50 stands for zero in the data rows.
Here is a table of points, one per row:
tensor([27, 48, 52, 41, 59, 43, 84, 56, 14, 49, 60, 43, 61, 67, 38, 54, 64])
tensor([26, 36, 50, 49, 63, 55, 94, 56, 16, 52, 57, 45, 61, 66, 33, 73, 53])
tensor([99, 54, 55, 28, 22, 53, 69, 26, 46, 64, 99, 58, 29, 42, 84, 44, 21])
tensor([14, 59, 51, 53, 73, 63, 79, 80, 28, 44, 48, 41, 75, 91, 36, 68, 62])
tensor([99, 58, 59, 28, 15, 64, 56, 21, 46, 61, 99, 58, 19, 47, 84, 47, 32])
tensor([67, 42, 45, 36, 46, 48, 90, 43, 24, 55, 84, 55, 53, 51, 64, 45, 51])
tensor([59, 61, 48, 46, 8, 28, 42, 66, 55, 58, 43, 43, 32, 45, 66, 53, 38])
tensor([44, 62, 44, 59, 25, 30, 36, 49, 63, 39, 46, 58, 61, 44, 48, 43, 62])
tensor([18, 31, 54, 44, 70, 85, 2, 82, 49, 62, 19, 7, 52, 83, 39, 91, 20])
tensor([75, 59, 41, 43, 26, 43, 29, 41, 49, 49, 60, 55, 45, 29, 57, 43, 44])
tensor([53, 43, 49, 74, 61, 58, 47, 28, 80, 35, 30, 68, 67, 21, 48, 30, 61])
tensor([73, 50, 46, 48, 49, 34, 31, 41, 51, 53, 45, 53, 44, 28, 45, 34, 45])
tensor([53, 32, 57, 41, 71, 80, 1, 49, 63, 78, 27, 25, 55, 60, 40, 56, 28])
tensor([21, 53, 54, 82, 38, 21, 46, 64, 76, 35, 27, 50, 40, 34, 48, 30, 73])
tensor([88, 65, 52, 33, 13, 57, 31, 30, 49, 62, 82, 57, 24, 37, 76, 44, 27])
tensor([50, 49, 37, 66, 48, 51, 40, 25, 75, 32, 41, 79, 54, 28, 55, 33, 73])
tensor([76, 48, 45, 44, 27, 48, 25, 41, 61, 57, 35, 54, 32, 37, 49, 45, 44])
tensor([56, 43, 46, 68, 63, 58, 27, 20, 81, 39, 42, 62, 77, 36, 50, 38, 63])
tensor([52, 54, 36, 55, 35, 55, 33, 39, 70, 40, 53, 69, 50, 30, 53, 33, 60])
tensor([16, 58, 57, 57, 72, 80, 82, 91, 19, 45, 59, 47, 71, 96, 32, 92, 60])
tensor([45, 45, 41, 75, 61, 42, 40, 34, 81, 38, 30, 68, 57, 16, 44, 24, 73])
tensor([29, 51, 49, 42, 61, 45, 78, 67, 24, 47, 54, 37, 57, 61, 34, 57, 53])
tensor([95, 65, 75, 42, 6, 30, 43, 60, 68, 92, 28, 71, 5, 51, 76, 56, 22])
tensor([26, 28, 63, 55, 77, 88, 1, 82, 58, 58, 23, 3, 66, 82, 46, 90, 30])
tensor([0, 57, 44, 34, 95, 65, 65, 70, 26, 37, 58, 38, 79, 99, 32, 68, 71])
tensor([30, 42, 49, 84, 66, 46, 60, 34, 87, 30, 25, 70, 62, 16, 46, 29, 74])
tensor([25, 57, 53, 70, 76, 24, 45, 69, 65, 39, 21, 54, 53, 38, 49, 23, 62])
tensor([60, 47, 52, 48, 32, 53, 13, 44, 78, 66, 27, 47, 52, 43, 47, 51, 34])
tensor([28, 40, 51, 44, 68, 52, 90, 57, 16, 53, 64, 41, 73, 73, 40, 61, 51])
tensor([68, 66, 41, 41, 5, 37, 31, 51, 46, 52, 59, 53, 31, 31, 61, 49, 42])
tensor([41, 52, 43, 81, 50, 49, 40, 31, 81, 32, 36, 69, 58, 22, 50, 27, 69])
tensor([62, 53, 42, 43, 56, 29, 74, 50, 28, 46, 68, 42, 51, 44, 45, 41, 50])
tensor([30, 37, 42, 34, 69, 54, 94, 52, 26, 59, 44, 42, 50, 59, 31, 64, 56])
tensor([99, 82, 70, 24, 7, 56, 46, 35, 56, 66, 89, 68, 16, 48, 95, 47, 24])
tensor([3, 73, 55, 58, 81, 69, 72, 90, 33, 40, 49, 43, 80, 99, 38, 77, 59])
tensor([37, 44, 45, 33, 54, 45, 90, 56, 24, 56, 60, 49, 52, 59, 41, 64, 58])
tensor([33, 33, 64, 41, 69, 75, 0, 65, 61, 64, 23, 18, 49, 66, 36, 74, 29])
tensor([99, 56, 44, 40, 31, 48, 63, 28, 44, 58, 99, 53, 27, 48, 75, 45, 26])
tensor([76, 69, 40, 40, 5, 46, 27, 39, 40, 46, 61, 67, 40, 28, 56, 53, 50])
tensor([64, 47, 52, 43, 30, 34, 76, 59, 54, 67, 36, 49, 18, 47, 52, 56, 47])
tensor([33, 39, 45, 34, 66, 59, 90, 57, 24, 62, 58, 50, 49, 62, 36, 65, 60])
tensor([55, 38, 51, 70, 60, 36, 43, 37, 76, 36, 29, 66, 53, 9, 52, 25, 71])
tensor([47, 54, 45, 61, 57, 33, 47, 46, 55, 34, 42, 52, 48, 33, 46, 30, 67])
tensor([85, 62, 44, 33, 12, 42, 29, 35, 40, 43, 80, 61, 30, 35, 72, 46, 41])
tensor([75, 48, 61, 30, 36, 62, 12, 36, 66, 66, 40, 43, 27, 46, 44, 50, 28])
tensor([18, 48, 58, 99, 70, 39, 58, 43, 97, 19, 24, 65, 69, 22, 64, 28, 86])
tensor([75, 38, 45, 52, 64, 68, 22, 12, 65, 51, 50, 66, 53, 24, 45, 39, 47])
tensor([58, 49, 48, 40, 43, 39, 84, 56, 36, 58, 53, 54, 36, 55, 47, 51, 51])
tensor([34, 38, 49, 43, 66, 43, 88, 55, 15, 50, 68, 42, 68, 67, 43, 65, 52])
tensor([29, 73, 54, 62, 83, 14, 63, 64, 28, 37, 35, 40, 66, 75, 40, 31, 50])
tensor([15, 21, 58, 46, 90, 93, 0, 74, 67, 54, 15, 7, 58, 88, 31, 80, 30])
tensor([44, 44, 47, 60, 71, 30, 73, 64, 22, 40, 57, 46, 65, 67, 40, 39, 58])
Along one direction, these points spread out more than along any other. How far along it is each point below, from 0 to 99? 50 is the average, and the first point above lies past it.
tensor([75, 48, 61, 30, 36, 62, 12, 36, 66, 66, 40, 43, 27, 46, 44, 50, 28]) 38
tensor([95, 65, 75, 42, 6, 30, 43, 60, 68, 92, 28, 71, 5, 51, 76, 56, 22]) 27
tensor([30, 42, 49, 84, 66, 46, 60, 34, 87, 30, 25, 70, 62, 16, 46, 29, 74]) 50
tensor([53, 32, 57, 41, 71, 80, 1, 49, 63, 78, 27, 25, 55, 60, 40, 56, 28]) 55
tensor([85, 62, 44, 33, 12, 42, 29, 35, 40, 43, 80, 61, 30, 35, 72, 46, 41]) 28
tensor([76, 69, 40, 40, 5, 46, 27, 39, 40, 46, 61, 67, 40, 28, 56, 53, 50]) 31
tensor([18, 31, 54, 44, 70, 85, 2, 82, 49, 62, 19, 7, 52, 83, 39, 91, 20]) 71
tensor([26, 28, 63, 55, 77, 88, 1, 82, 58, 58, 23, 3, 66, 82, 46, 90, 30]) 72
tensor([75, 38, 45, 52, 64, 68, 22, 12, 65, 51, 50, 66, 53, 24, 45, 39, 47]) 39
tensor([15, 21, 58, 46, 90, 93, 0, 74, 67, 54, 15, 7, 58, 88, 31, 80, 30]) 75
tensor([44, 44, 47, 60, 71, 30, 73, 64, 22, 40, 57, 46, 65, 67, 40, 39, 58]) 61
tensor([30, 37, 42, 34, 69, 54, 94, 52, 26, 59, 44, 42, 50, 59, 31, 64, 56]) 65
tensor([73, 50, 46, 48, 49, 34, 31, 41, 51, 53, 45, 53, 44, 28, 45, 34, 45]) 39
tensor([75, 59, 41, 43, 26, 43, 29, 41, 49, 49, 60, 55, 45, 29, 57, 43, 44]) 35
tensor([76, 48, 45, 44, 27, 48, 25, 41, 61, 57, 35, 54, 32, 37, 49, 45, 44]) 36
tensor([58, 49, 48, 40, 43, 39, 84, 56, 36, 58, 53, 54, 36, 55, 47, 51, 51]) 49
tensor([68, 66, 41, 41, 5, 37, 31, 51, 46, 52, 59, 53, 31, 31, 61, 49, 42]) 33
tensor([21, 53, 54, 82, 38, 21, 46, 64, 76, 35, 27, 50, 40, 34, 48, 30, 73]) 50
tensor([50, 49, 37, 66, 48, 51, 40, 25, 75, 32, 41, 79, 54, 28, 55, 33, 73]) 41
tensor([25, 57, 53, 70, 76, 24, 45, 69, 65, 39, 21, 54, 53, 38, 49, 23, 62]) 56
tensor([28, 40, 51, 44, 68, 52, 90, 57, 16, 53, 64, 41, 73, 73, 40, 61, 51]) 67
tensor([67, 42, 45, 36, 46, 48, 90, 43, 24, 55, 84, 55, 53, 51, 64, 45, 51]) 46
